name the system of each run
path 1, D (10 x 20)
[[ -4   9   8  -8 -10   0  -1 -17  11 -14 -13  20  10 -23  10  34  -4  18
   15  -4]
 [  1 -10  -1 -10 -10  10   0   4 -14  -8  30   3  21 -24 -23  -7  -9 -18
   -9 -10]
 [  1 -11   0  10  16 -17  17  -9  -4  11  -1   3  19  20  -9   0 -10  38
    4  -4]
 [-17  16  11  -5   3  26 -15 -14  -5  34   1 -13  -4   4  -2   4   8 -15
   -7 -20]
 [-19 -12  16   0  16 -14  39   6   8 -22 -14   4 -19   8 -20  -9  10 -14
   -1   8]
 [-17   9 -33 -22 -12  11   1   7 -10   6   4   1   2  22  41   1  -6   5
   -1  -1]
 [ -3 -11  15  24  18 -13 -33   3 -21 -11  -4 -11 -12  -5 -12  -1   5 -20
    6  37]
 [ 32  13  -9 -17 -21   2  34  -2  16   5  -7  -9   3   4  11  31  13   3
   -3  20]
 [ 15   5  -2  12  -4  -2 -27  42   3   2  29   2  -4  -5   5 -44  -8  -6
   -5  -5]
 [ 12   5   2  15  -5 -22 -17 -33  20  -9 -36  25  -4   1  -6  26  -5  34
    3  11]]
path 2, Q (10 x 20)
[[  9  -4   9   5   1 -11 -11 -14 -10  10  -7   0  11   3  -2  23 -10  41
    8   9]
 [-21   9  22   0  10  11 -17 -20 -12   4  -6  -2   9 -12 -10  21  12 -21
    6  12]
 [ -8  -3  15 -25 -11   7  26 -14   1  -3  -1   7  -5  -3 -35   8  -6   6
  -18 -14]
 [-15 -14 -38 -12 -14   5  -8 -27 -19 -14  -4  10   9   5   9  10 -11  -2
   -8   1]
 [-15  -3  -3   3  14  -1  22  -3   5  -6 -26  -9 -37  19   1   3  14 -29
   -4   9]
 [  9   3 -12 -30 -37  13  11  23   4 -11  12 -10 -14 -14  15 -15   3  -6
  -12  -9]
 [  7   4 -36  16  12  -8   0  16   5  14  13  11   7  38  15 -30 -10  -5
   -9  -2]
 [ 35   6   4  29   0 -18 -12  14  28  -9 -19  -6 -22 -14  17   4  14  -2
   15  15]
 [  3   1  24   4   9  10   4  32  -7  13  37 -19  27 -26   0 -23   9  -5
   15 -15]
 [ 14   8   8  10   5 -18  -9  -7   9  21  -1  18  18  20  -4   2 -21  63
    1  -6]]
path 3, C (10 x 20)
[[-23 -14 -34 -36 -10  12  28  31 -27 -18  32   3   5   8  23 -12 -23  -7
   -2 -10]
 [ 11   8   8  46  32 -21 -46  21  -1   3  15  14  25  -6  15  -5 -11   7
   30  22]
 [ 15  20  22 -26 -23  11   9  -6   1  -9  -9 -14  -5 -17 -11  38  28 -36
  -10  54]
 [ 25 -13 -31  13   8   9  39  27  15  16  26 -25  -3   8   1 -48  11 -32
  -14 -39]
 [ 41   0  -6  25   7 -39 -13  13  19  -8 -19  26 -26  20   7  25 -35  55
   13  22]
 [ -9  18  13 -12 -48  13 -21 -46  30 -19 -36   3   8 -49   1 -13  53 -20
  -15  -5]
 [-17 -35  24 -13  19  11  43  31 -16   4  20 -19 -50   6 -48 -22 -27  -2
  -12 -57]
 [  4  32 -36  -3 -13 -13 -44  -6   8  14   9  64  33  45  23  -4 -43  55
  -15   8]
 [-27   0  61  23  17   5 -30 -67 -12  17 -41 -33  20 -40 -31  26  56 -12
   16  13]
 [-34 -20 -35 -73 -14  39  78  24 -40   4  32 -25 -22  33   5  10 -22 -23
  -23 -24]]
path 4, Q (10 x 20)
[[-26   8   2  -5 -11  11 -30  -3  -2  -5  -3   4 -11 -11   6 -19  10 -22
   -6  -7]
 [ -2   0   1  -6   5 -13  35  14  18 -20   3  24  -3  12 -14 -15  -7  -2
   -7  -1]
 [ 18 -17 -25   3 -11  -9 -13   8 -18 -13   6 -11   1  -7  17   9 -11   8
    8  18]
 [ -4  13  13  11  21   4  12   7   6  27  -5 -21   0  20   7  -5  23 -12
    4  10]
 [ 21  14   8 -10 -24   9 -14   8  15   5   7   8  -7 -21  -3   5 -10  13
   -5 -19]
 [-13  -8  -8  21  17 -10 -10 -11  -6  -1  10  12  30   3 -11 -23   1  -6
   -2  -1]
 [  7  -5  18   6   8 -13  17  -4  11 -14 -22   1 -14 -11   1  30  -1  19
   19   4]
 [-21  -5  11 -17  -8  17 -17   4 -33   6  20 -20  11 -13  -2  -5   2  -6
    1   2]
 [ -3  16   0  -8   3  -7  19 -14  17  11 -12  24   2  36 -12   7  -6  18
  -17   2]
 [  9 -10 -17   4 -13   5 -29 -11 -10 -22  -3   1 -13 -28  -1  18  -4 -32
    0   9]]
path 5, C (10 x 20)
[[ 26   6  28  31  31  -6  24   8  25  25 -10 -26 -17   4 -16   6  23 -15
    8  -1]
 [ 21  -1 -47 -18 -31  -6  26  -8  17 -17 -17  14 -24  24   9   6  -7   0
  -25   5]
 [  3 -18  13  34   4 -18 -13 -13  18 -13 -14  -1  10 -34  -3 -30  13  28
   16 -35]
 [-15   7  18 -40 -25  13  -6   2  -9 -14  -7  16 -42  -7 -16  32 -28  12
  -11  -2]
 [-25  11   1   6   2   6 -20  -5   2  22  17   8  31  12  -9 -60  13  -2
  -20 -22]
 [ -3   1  28   0  32  -2  12 -15 -16  18  -6   7  -4  19 -28  60 -26  21
   11  13]
 [-17   2 -46 -18 -29  18  -9 -35 -15   9   0 -12  39   8  31 -15  27 -17
  -17   5]
 [-12 -29  29  25  51 -10  26  26 -20   1   4 -30 -10  -7   6  15  -5  12
   45 -10]
 [  0  21 -46 -27 -31   3 -17  12  -1 -29   5  34   5  10  42  15 -13 -23
   -8  41]
 [ 14 -15  41  45  29 -15   0  13   8  -4   9 -29  20 -40 -23 -34  37 -26
   22   3]]
path 6, G (10 x 20)
[[-26  16  -2 -19  -8  17 -10  -6   2   6   2  20 -13  13 -11 -11  -9 -14
  -22 -19]
 [-23  -7   0   4  22  -6  24 -21   6 -18 -14  23   3   1 -11  19  -5 -10
    9  -8]
 [-11 -18 -22 -17 -12  12  10 -21 -29  -4   7 -16  23  -7   5  11   2  -3
   -3   0]
 [ -8  -8   1   6  17  -6  -1  -5 -18  25  -9 -16  -7  31   6   7  -9  33
    4   2]
 [  7  14  -1 -16 -10  -5   2   9  -7  -4  -1   5   1  15   8  24  -2  -2
   -2  48]
 [  8  -6  14  21  17 -19  -5  13  -9   2  15  -6  20   8 -21 -24   7  -2
   -2  29]
 [ 36  -7 -15  12 -11 -16  12  24  15 -14  -3 -12 -14  -7  21  -8   6   8
    9  11]
 [  2   9  18   4 -17   2 -47  13  -1   1   7  -2  -9 -23  -2 -22   5   3
   -4   0]
 [ 13  12  28   6  12   0  26  13  34   0  -2   9 -14 -17 -13   5   4  -7
    9 -23]
 [ -3   8 -28 -14 -24  18  -7  -5   9  -8  18  22  16 -16   6 -19  -6 -18
  -14 -31]]
path 7, D (10 x 20)
[[-25  -9  21 -14  -9 -29   3  -5   7 -43 -25  42 -24   6 -32 -10 -19  34
  -12  13]
 [ -9   2 -54  -3 -10  27  -8 -40  -7   9  10   4  46 -10  30  11   8 -35
   -1 -19]
 [  8 -46  28  16  28 -17  11  25 -34  -5   9 -35 -34  -6 -38   4 -19  15
   13   0]
 [-14  42  13 -27 -18  13  17 -13  17  30 -11  -2  43  14  38   5  38  30
    4   9]
 [ -7   4  10  19  36   4 -20  32  -3 -10  25  26 -35   4 -36  -8 -30 -63
   -6   2]
 [  5 -13 -30 -22 -39 -20  31 -37   3 -11 -39  -8   1  31   7  -1  19  46
  -24  22]
 [  4   6 -15  35  28  22 -38  30  -6  18  28 -22   1 -24  39 -10   2 -51
   31 -23]
 [  9 -10  46 -21 -19 -31  15   0   0 -31 -33   7 -36  -3 -34  28  -7  56
   -4  39]
 [  8  36 -40  -7 -18  31  -5  -2  20  17  36  15  64 -16  38 -21  21 -49
   -5 -16]
 [ 18 -44  15  30  27 -38 -13  18 -18 -19  -4   8 -54  14 -54   4 -53  35
    0   1]]
path 8, G (10 x 20)
[[ -6  -4   8 -11   0  -1  30 -10   0   4   4  -3  30  -5  -1   2   6  27
    7 -14]
 [ 12   7 -29   5   0   8 -17  -8  -7  19   7   3   9  11  20  20 -15   3
    2  -3]
 [ -1   8  12   0  -4  -6   0 -21   4   9 -21  -4  -7  18 -19   3  18   1
  -17  23]
 [ -9   1  -5   4  18  -1  15  24  -6  -5  11  -6   1  10  13  -8   7 -30
    8  18]
 [ 14 -24  -9   2 -11 -14  -4   6 -12 -17   2  -2 -15  -2 -18 -10 -17  18
  -10   3]
 [ -9   9  21   1  -3  -6  -8   7   5  -7  -8  -2  11 -18  25   1  17  19
   23   8]
 [ 28   6   7   2  -1  11  -5  11  -2  18  23  -6  -1 -11 -20  14 -12 -13
   -5  -9]
 [  2  13  -8  -1 -12  -8  14  -2  28   0  -9  17   5  14   7 -28  10  15
  -13 -12]
 [ -6   1  -9  17   8   6 -28 -13  -1 -10  -8  10  -9 -18   6  16  -3 -33
   11  -3]
 [ -8 -12  17 -17  -9   8  32 -13  -3   2  -3 -20  -5  -6 -29  -6  16  -1
  -15 -14]]
path 9, M (10 x 20)
[[-47   2   9 -33 -14  32  12 -15 -12  -3   0 -12  -2 -21   2  -6  21 -33
   -6 -23]
 [-32 -15  27   5  41 -16  15  29 -16  -8   9   9  -2   8   3   0 -26  34
   32 -10]
 [-26  26 -15  -7   4   4 -26  -4 -16   3   2  17  19  29  19   4   9 -34
   -6  52]
 [ 10 -35   2  52  41 -20   8  -1  -5  -6  -2 -29   0 -13 -15 -15  18 -25
   21  -1]
 [ 32   2 -36 -23 -28   3   6  28 -20  10  16 -30   2  19  47  14  -3  19
    0  34]
 [  3   4   4  27  -7 -23  -9  -1  41 -19 -42   3 -43   3  -5 -52  31  -9
  -15   0]
 [ 59   2   4 -10 -11  -3  29  13  10 -13  12  10  -8 -20 -19  66 -26  -1
    5  21]
 [  2  15 -23 -16 -39  20  -7   9  26   2  26  18  16 -13   0 -66   9 -18
  -33 -45]
 [ 16  -1  42  17   7 -24 -24 -22   8   5 -17  22   8 -17 -24  36 -25  79
   20  -8]
 [-24  41  -4 -40 -19  56   5 -36   2  34   6   0  12   1  -5  28  21 -61
  -29 -13]]
path 10, L (10 x 20)
[[ 11  31  21   5   3  17  -2   6  35  17  -6   9  -9 -24  22  25   2   2
   22 -35]
 [-25  -8  29 -20   3  18   1   1 -28  22  31 -10  14  -2 -40 -16 -10   7
  -16 -26]
 [ -2  21 -18  -2   0  -3   6 -25  18  12  -5  34  49  11  29  21  -6  38
   13  -9]
 [-35  -2 -23   1  14  17 -17 -18 -12  11  -3  12 -28  28 -18 -13 -17 -37
  -26 -25]
 [-35 -21  -6 -17   5 -18  46 -15 -14 -25 -24  -6  20  16  22   6  16  29
   16  23]
 [ 15  13 -43   2   8  10  -6  40   1  -1  19  12 -30  29  32   5 -24 -45
   -4  16]
 [-16 -19  36   9  11 -31 -12  -7 -23 -32 -19  -6   0  -2 -32  -6  18   2
    0  66]
 [ 50  21 -20   5 -17  12  22  10  34   4  -2 -21  -1 -21  33  21  33 -41
    7  11]
 [ 30 -37  11  16 -10 -13 -39  17 -39   2  27 -35 -12 -17 -43 -29 -15  17
  -15   8]
 [ 28  34  30  11 -21 -14  -6 -11  59   1 -36  17   3 -26  23  11  27  41
   17  -8]]
path 11, M (10 x 20)
[[ 20  10   4  -1   3  14   5  38   1  16  40  -9   6  -4  -9 -19  -3 -31
   -7  -2]
 [ 14   5 -10  19  -1 -24  -5  -4  17   8  -4  14  30  16  14 -22  -1  48
    2   0]
 [ 15  10  -4   5 -14  12 -32 -38   1  14 -23  -6 -24  -4 -13  35   5 -18
  -15   7]
 [  0 -20  10 -18  -2   9  58   3   1  -3  11 -22   4 -16 -22  -7  12  -6
   -4 -31]
 [-21   8 -18 -20 -14  -1 -18  15  -6 -11   4  31  -7  13  33  -3 -34  41
    5 -14]
 [-22  13  43  11  11  -6 -29 -25   1  -6 -20  14  -1  -9 -38   1  22 -26
   -9  32]
 [ 14 -10 -13   8  29  15  42   8  -7  12  29 -15  32 -14  10  30  -5 -23
   27 -21]
 [-15  -4 -24  -6 -15  -5 -32  18 -24  19  11 -10  -6  39  19 -54 -11  37
  -21  -2]
 [ -4   1  23  21  10 -26  -5 -40  15 -22 -57   4  -9  -7  -4  33  31   5
   15  43]
 [ 22  -6 -20 -12   3  33  34  30  -7   5  33 -26 -25 -14  -3  20  -8 -69
   -4 -18]]
path 12, L (10 x 20)
[[ 13   9  -3 -12  -7  16 -14  24 -16  16  37  -5  15  -7   5   6 -15  -7
    0  -1]
 [ -3  10  16  20   9 -13 -28 -24   4  12 -10  12  23   6 -14  -4   7  19
   -2  14]
 [  3   6 -14  -8 -10  18  24 -27  18  12 -16  -7 -10   2  -4  10  16 -21
  -15 -25]
 [ -5 -30 -20  -9  -6  -8  12  14 -24 -11  17  -7   6   4   3 -22 -18  25
    0 -13]
 [ -7  22   4  11  12 -11 -19   8  17  -7 -17  31 -16  10  23  15 -13  10
   16  10]
 [-26   1  24 -14  11  13  23  -2  -8  -2   0 -10 -11   0 -28  -4  19 -44
  -12   6]
 [ 22 -10 -23  -7 -10  -5  17   3 -15  -2  20 -10  45  -6  22  17  -1  19
   14  19]
 [ 11  13 -15  27  -1  -6 -58   0   5  10  -6  12 -26  15   1 -14 -10 -11
  -13   9]
 [-10 -11  33  -1   3  -8  38 -24  12  -9 -34 -20 -12  -8 -27  -1  37   2
   -1   4]
 [ 35  -5 -34 -21 -24  15  23  33   0   0  37 -10   6 -15  25   5 -20   0
    1 -22]]

runs to name
path 13 (2 x 20)
[[-15   3  12  10  24   3 -12   9  -1   5   0  16 -23   3  -1  11 -26   4
   13 -22]
 [-24  -3   7 -24 -21   5   9 -31  -8 -11 -15  -3   8  -5 -14   2  21  -2
  -15  10]]
 => D
path 14 (2 x 20)
[[  2   5  29  14  18 -17   8   8   5   1  27  15  63 -11 -18 -19   7  15
   11  12]
 [ 20 -11  18  14  16 -12 -13 -17 -16   8  -3   3   7 -10 -17  55 -29  43
   21   7]]
 => Q
path 15 (2 x 20)
[[  8 -26 -20  20   5 -18  20  11   4 -25   4 -10   5  -7   0 -36  14 -18
    1   3]
 [ 33   1 -11   2 -21 -10 -26  22  -2  -8   2  -6 -11  -9  28  13 -12  25
   10  22]]
 => M
path 16 (2 x 20)
[[ -6  15   9 -20  -7  28 -19   1 -10 -13   5  10 -23 -33   3  55 -15 -44
   11   6]
 [-18 -10  21 -14   7  -1  41 -12  -1  15  17   3  31  13 -49 -33   5  20
  -23 -26]]
 => G
path 17 (2 x 20)
[[  2   4  -5   3   2  -5  12  11  28  -8 -13  20 -45  14  -7 -14 -12  -2
  -10 -28]
 [-27 -16  21 -22   2  -1  27  10 -11 -32   5   9   1 -24 -11   8  -8   3
   13  -5]]
 => L
path 18 (2 x 20)
[[ 11  -3  -9  19   9  11 -11  -1   2  22   8 -15  10 -18  26   8  -5  13
   23 -39]
 [-16   1   7 -11  -6  -9 -14  10 -13 -12 -21  -7 -34  17  13   4   3   7
    1  38]]
 => C
path 19 (2 x 20)
[[-41 -25 -28 -14   6  10 -18  16 -46 -34  21   4   1 -17  32   5 -27 -22
   22   0]
 [-25  22  19  17  34 -12 -21  13 -11  16 -18 -10   2  33  35   7  20   0
   26  54]]
 => L
path 20 (2 x 20)
[[-26   6  -8 -25  -3  25  13  19 -16  17   9 -22 -17  16  27 -10   4 -11
   -1 -17]
 [-14   1  -5  26  39 -25  -1  15   2  -6   0  23   8  31  11 -11 -12   3
   15  22]]
 => C
path 21 (2 x 20)
[[  4  18   7  -3  -3  12   5   0  11   7  23  11  38 -16  -6  -5  10 -19
   -2  -6]
 [ 14 -17  -4  17  11 -13   0 -13   0   4  -3   7  -5   4 -21   9 -22  27
   -1 -20]]
 => Q
path 22 (2 x 20)
[[-61   6  19 -13  28   6  11 -11 -28  19  -7 -10  14  39   3  -9  18  -2
    1  18]
 [-22   8  -4  -7  30   8  27  11 -16   9  -7 -10 -30  45   1  23   4 -50
   -5  36]]
 => D
path 23 (2 x 20)
[[ 38  -5 -33  20   5 -11  -6   6  -6  16  10  -9   1  28  -4  -1  -8  -8
  -13  24]
 [ 27  12   5  21   0   4   4  -6  26  16 -12 -22   1 -17  16   9  30 -14
   13  -6]]
 => Q
path 24 (2 x 20)
[[ -1  13 -32  -3  -1  -1 -25   6   0 -33   9  48  -6   3   7  23 -27 -46
   -5  33]
 [-26 -19  15  22  20 -11  -9 -18 -20 -20 -22 -29   8 -16  -3 -11  43 -36
   13  38]]
 => L
path 25 (2 x 20)
[[ 18  -1 -24   3 -10 -10  16 -17   4   1  18  13  58   8 -15 -11   8  -1
  -17  17]
 [ 19 -14 -12  27  26   0   3 -17   1  11 -17 -11 -23  -4   7  47 -14  -2
   21 -17]]
 => Q
path 26 (2 x 20)
[[ 13   0   5   2 -14  -4 -25  15 -13   6   0 -27  -4  -6  22  -5  12  19
    9  20]
 [ -8  20  14  -3   8   6  20  18  23   0  -7   4 -17   2  12  -1  16 -25
    7   0]]
 => C
path 27 (2 x 20)
[[ 13 -26 -24 -16  -4  11  30  21 -16 -25  11 -16 -44 -11  -8  21 -19 -42
   -4  -4]
 [ 31   6 -17  18 -12 -26 -17  39  18  -5  22  14  25   2  24 -50  -6  34
    3   6]]
 => C
path 28 (2 x 20)
[[ 41 -25  -4  37   6 -14  -8 -18   3 -20   7  -8  30 -54 -12  21   3  -8
   22   0]
 [ 26  18  -5 -24 -36  27 -10  25  -3  40  24 -36   0  -3  29 -13   8  15
  -11 -19]]
 => M
path 29 (2 x 20)
[[-21  -8   3  11  23  -6   4  18   2 -10   8  17   3  -5  12 -15 -15  12
   20 -27]
 [-27  15  19 -20   8  14  -3  -4 -10   8  -3  10  -7   6   3  34 -10  -2
    7   5]]
 => L
path 30 (2 x 20)
[[ -8 -16  -2  19  20 -16   6  -1 -11 -20 -10  -7  -9   6 -12  -6  12 -32
    2  33]
 [ 21   7 -21 -18 -17   6  17  13  -3  12  -1 -19 -10  15  32  22   0  11
    2  13]]
 => D
path 31 (2 x 20)
[[-27  -6 -13   0  21  -3  14 -21 -10 -13  -6  22  11  14  -9  19  -9 -20
    1  11]
 [  3 -16   3 -17 -17   1  15  -6 -10 -13 -19 -22 -38  -4 -11  17   6  -2
   -9  10]]
 => Q
path 32 (2 x 20)
[[ -1   5 -18  48  32 -13 -20 -22  10  17   0  10  45  14  10 -19  14  -8
   11   2]
 [ -3 -10 -15 -17 -18  14   1 -40 -13  12 -35 -23 -43  17 -10  33   3   0
  -23  -2]]
 => L
